Here are some points, one per row:
[-0.3 -1.  -0.2 -0.2 -0.2  2.1 -0.4  0.4  2.2  1.1 -0.9  1.8 -0.1 -0.3
  0.4  1.4 -0.5 -0.9  0.3  0.7 -0.2  2.   0.4  1.1]
[ 0.9  0.2  0.   1.1 -2.5 -1.2 -0.5 -3.  -0.3 -1.1 -1.7  0.5 -0.5 -0.6
 -1.6 -1.2  0.4 -1.4  0.3  0.7  0.5 -0.1  2.1 -0.8]
[ 0.3 -0.6  0.6  0.6 -0.1 -0.4  0.5 -1.3  1.   0.5  1.3  0.2  2.  -2.6
  0.   1.1  0.2 -1.   0.4  0.7 -1.7 -1.  -0.6  0.4]
[ 0.7 -0.2 -0.6  0.4  1.8 -0.7  0.3  2.   0.2  0.   1.5  1.2  2.8  1.
 -1.2 -0.5 -0.2 -1.3  0.9  0.6 -0.3  0.3  0.8 -1.3]
[-0.4 -0.5 -0.7 -0.8 -1.5 -1.4  0.9 -0.1  1.4  0.1 -0.6 -0.3  0.2  0.3
  0.2 -0.6  1.4  0.7 -1.9 -1.  -0.8  1.  -1.4  0.9]
[-0.4  0.5  0.3  0.   0.4 -0.3  0.5 -0.7  2.4 -0.7  0.5 -0.1 -1.3 -0.6
 -0.8  0.9 -2.1  0.5  0.1 -0.3  0.7 -1.4 -2.3 -1.6]
[ 0.1 -2.9 -0.4 -1.  -1.3 -1.3  0.7  1.7 -0.5  0.7 -0.7  1.2 -1.  -0.5
  0.7  0.5  0.8  0.  -0.7  0.5 -0.3 -0.1  1.  -0.9]
[-0.4  1.  -0.2  0.6 -0.6  0.  -0.1  0.8  0.  -0.6 -0.1 -0.5 -0.4 -0.4
 -1.2  1.4 -0.6 -0.9  0.6  0.7  1.3 -1.1 -0.8  2.1]
[-0.1  1.   1.  -0.9 -0.6  0.1 -0.6  0.3  0.   1.6  0.1 -0.6 -0.5 -1.9
 -0.2 -0.2 -0.3  0.4 -0.7 -0.9 -0.3  0.   0.6 -1.7]
[ 0.7 -0.4  0.   2.1 -1.4 -0.4  0.8  0.6  0.   0.3  0.1 -0.1 -0.6  1.4
  1.7  0.6  1.8  1.3  2.6 -0.5 -0.8  0.2 -2.  -0.3]
[ 1.3  0.5  1.4 -1.1 -0.3 -0.2  0.3  0.8 -2.   0.6  0.3  2.  -1.2 -0.8
 -1.  -1.5  0.1 -1.3  0.8 -1.6  1.4 -0.4 -1.8 -0.6]
[ 2.   0.7 -0.6 -2.4 -0.6  0.1 -0.5  0.9  0.4  0.   0.3 -0.3  0.6 -0.1
  2.  -0.9 -0.4  0.8  0.7  0.9  0.4 -0.9  0.4 -0.3]
[-0.3 -0.6  1.4  0.6  1.   1.8  0.6 -0.4  0.2  0.2  0.1 -1.7  0.  -0.2
 -1.2 -2.2  0.1  1.5  0.4  1.3  0.9  1.6  0.   0. ]
[ 0.2  0.   1.  -1.9 -0.3  1.5  0.4 -0.1 -0.9 -2.  -1.2  0.5  0.8  0.5
  0.   2.1  1.3  0.   0.9  0.7 -0.1  1.4  0.5 -1. ]
[ 1.7  0.9 -0.9  1.6  1.1  1.4 -0.2  1.9  0.5 -0.7  0.4 -0.4 -2.4 -0.5
  0.3 -1.   1.4 -0.8 -2.2  1.8 -1.1 -0.1  0.1  0. ]
[ 1.9 -0.6  1.   1.3  0.3 -1.3 -1.7  0.9  0.9  0.7 -1.1 -0.6  1.1 -0.5
  0.   0.  -0.2 -0.5 -0.4  0.1  0.9 -0.1 -0.5  1.6]
[ 0.7 -0.8  0.5 -0.6  1.  -0.3  2.6 -0.6  1.9 -1.4 -0.6  1.6  0.3  0.4
  0.6 -2.1 -1.7  0.8  0.  -0.2  0.4  0.9 -0.1  0.8]
[-0.8 -0.1 -0.8 -0.2  0.1 -0.1 -0.6 -0.4 -1.6 -0.5 -1.4 -1.3  0.1 -0.7
  0.7  0.6 -1.5  0.9  0.8  0.2 -1.3 -0.6  0.6 -0.1]
[ 0.1  1.1  0.1  1.3  1.2 -0.5  1.  -0.6 -1.4  2.3 -2.4  0.   0.1  0.6
  0.3 -0.4 -1.   0.   1.   1.8 -1.   0.4 -1.1  0. ]
[-0.1 -1.1  0.2 -0.4  1.3  0.9 -0.7 -0.7 -1.1  0.7  1.5 -0.9  0.  -1.1
  0.8 -0.6  0.2 -1.6  1.2  0.1  0.4  1.1 -0.9  0.5]
[-1.6  1.9  2.  -0.2 -0.8  0.5 -0.2  1.4  1.2  1.  -0.7  0.   0.3 -0.1
  1.4 -0.6 -0.5 -0.9  0.6 -0.6 -0.4 -0.4  1.8  0.9]
[-2.1  0.3 -2.7 -1.6  0.5 -0.3  0.2  0.3  0.7 -0.3 -1.8 -1.3  0.3  0.2
  0.   0.2  1.2 -1.4  0.2  0.5  1.8 -0.2 -0.8 -1.2]
[ 0.2  0.3 -0.3 -0.1 -1.4  1.   0.9 -1.   0.2  1.3  1.  -1.4  0.9  1.4
  0.  -0.7 -0.6 -0.5 -1.2  1.  -0.5 -0.7 -0.2 -1.8]
[-1.2  1.4 -2.   1.5  0.5  1.   0.3 -0.6  0.5  1.3  1.1  2.   0.1  0.3
  0.2 -0.1  0.9  0.4  1.  -2.   0.4  1.   1.2  0.1]
[-2.   0.4  0.1 -0.1  0.1 -1.6 -1.6  0.  -0.8 -0.2  0.8  0.2 -1.9 -0.2
 -0.5  0.  -0.9  0.7 -0.2  0.5 -0.3  1.9 -0.3 -0.9]
[-0.7 -0.2  0.6  0.5  1.4 -0.7 -0.2 -1.5 -0.2 -0.8  0.9  0.6  0.2 -0.5
  3.3  0.9  0.5  1.2 -0.6  1.2  2.   0.1  0.7 -0.3]
[ 0.4  0.1 -0.7  0.   0.   0.1  2.4  0.1 -1.2  0.1  0.  -1.8  0.3 -1.5
 -0.2  0.3 -1.3 -1.  -2.1 -2.4 -0.6  1.1 -0.1  0. ]
[ 0.7 -0.2 -1.1 -0.4 -0.7  0.7  0.9  0.2  0.9  1.5  1.4  0.  -0.1  1.7
 -1.4  1.2 -0.5  0.7  0.7  0.1  0.6 -1.   0.7  0.1]
[-1.3 -0.4  1.2 -0.7  0.1 -0.6 -1.4 -1.   0.7  0.3  0.8  0.6  0.   0.9
 -0.9 -0.3  1.4 -1.  -1.3  0.3 -1.2 -0.3 -1.5 -0.4]
[-0.9  0.4  0.7 -0.1 -0.1 -0.1  1.4  0.8 -0.7  1.2  0.8  0.9 -0.1  0.
 -0.1 -0.1  0.6  0.9 -0.9  1.6  1.8 -1.7  0.9  1.6]
[-0.4 -1.3 -1.5  0.8 -1.8 -0.8 -0.3 -0.1 -0.5 -1.5  1.7 -1.2 -0.4 -0.3
  0.8 -0.1 -0.4 -1.   0.9  0.   1.6  1.   0.2  0.7]
[-1.2 -0.7 -0.3  0.1 -0.1 -1.2 -1.7  1.  -0.3  0.2 -0.9 -0.5  2.1  0.
 -1.1 -0.8  0.5  1.8 -0.4 -0.6  0.8  0.2 -0.4  0.3]
Along one direction, these points spread out more than along any other. Take the direction at right angles to it along which they spread out most. Go by this last direction. Where along it does each point below lie, from 0 to 99? The average is 50, and the first point in the table lies past the average. One standard deviation of the points above along it is 16.
[ 1.5 -0.5  0.7  0.5  0.4  2.  -0.5 -0.9 -0.2  0.7  0.  -0.6  0.3 -0.3
 -0.7  1.1  1.8  2.  -0.4 -1.4  0.7 -0.4  0.5  0.1] 49
[-0.8 -0.2  0.6 -0.9  0.2  0.8 -0.5 -0.1  0.4 -2.   0.2 -1.6 -0.7  0.5
 -0.3 -1.8  0.7 -0.3  1.7 -1.1 -1.8 -1.4  0.3  1. ] 48
[-0.3  0.4  0.4  0.5  1.6  0.5  0.9 -0.6 -1.4 -1.5 -1.5  0.5 -0.1  0.6
 -0.2  0.7  1.1 -0.5 -0.8 -0.8 -0.1 -1.5 -0.4  0.4] 49
[-0.6 -1.8  0.6  1.5  0.6  0.1 -0.6  0.5  0.   0.  -0.5 -0.1 -0.1  0.8
  1.3 -0.4 -0.8 -1.1 -0.7 -1.9 -0.1 -1.8  0.8 -2. ] 46
[ 1.6 -0.5 -1.1 -1.1  1.3  0.  -2.4 -1.7 -0.1  0.7 -1.1 -0.2 -1.8  1.
 -0.1  0.3 -1.2 -0.1 -0.3 -0.7  0.  -0.3 -0.1  0.4] 47
[ 0.5  2.3 -1.2  0.1 -1.4  1.1 -1.2 -0.6 -1.2 -1.2  0.3  1.6  1.6  0.2
  1.  -0.8 -0.7  0.4 -1.3 -0.2 -1.  -0.2 -1.4  0.6] 46
[-0.4 -0.9 -0.5 -1.6  0.3 -1.4  0.4 -1.2 -1.   0.6  1.1  0.  -0.7  1.3
 -0.5  0.5  0.1  0.2 -0.1  0.1 -1.6 -0.3  1.2  2. ] 57
[-1.  -1.3 -0.7  0.7 -0.4  0.8 -0.3  1.4 -0.8 -1.5 -0.1  1.2 -0.2 -1.4
 -1.7 -0.1 -1.3  1.5 -0.2  0.5 -1.4 -0.7  0.  -0.3] 47
[ 0.6  0.7  2.1  0.8 -0.3  0.1 -0.3  0.8 -0.6 -0.8  0.6 -0.7  0.2  3.
  0.   1.7 -1.2 -0.3 -1.   0.   0.7  1.7  0.5  0.3] 53
[ 1.3  2.5  0.2  0.   1.2 -2.2  0.3  0.4  1.1 -0.7  0.5 -0.6 -0.2 -0.7
 -0.5  1.1  1.4  1.   0.8 -0.4 -0.4  1.   1.4 -0.4] 52
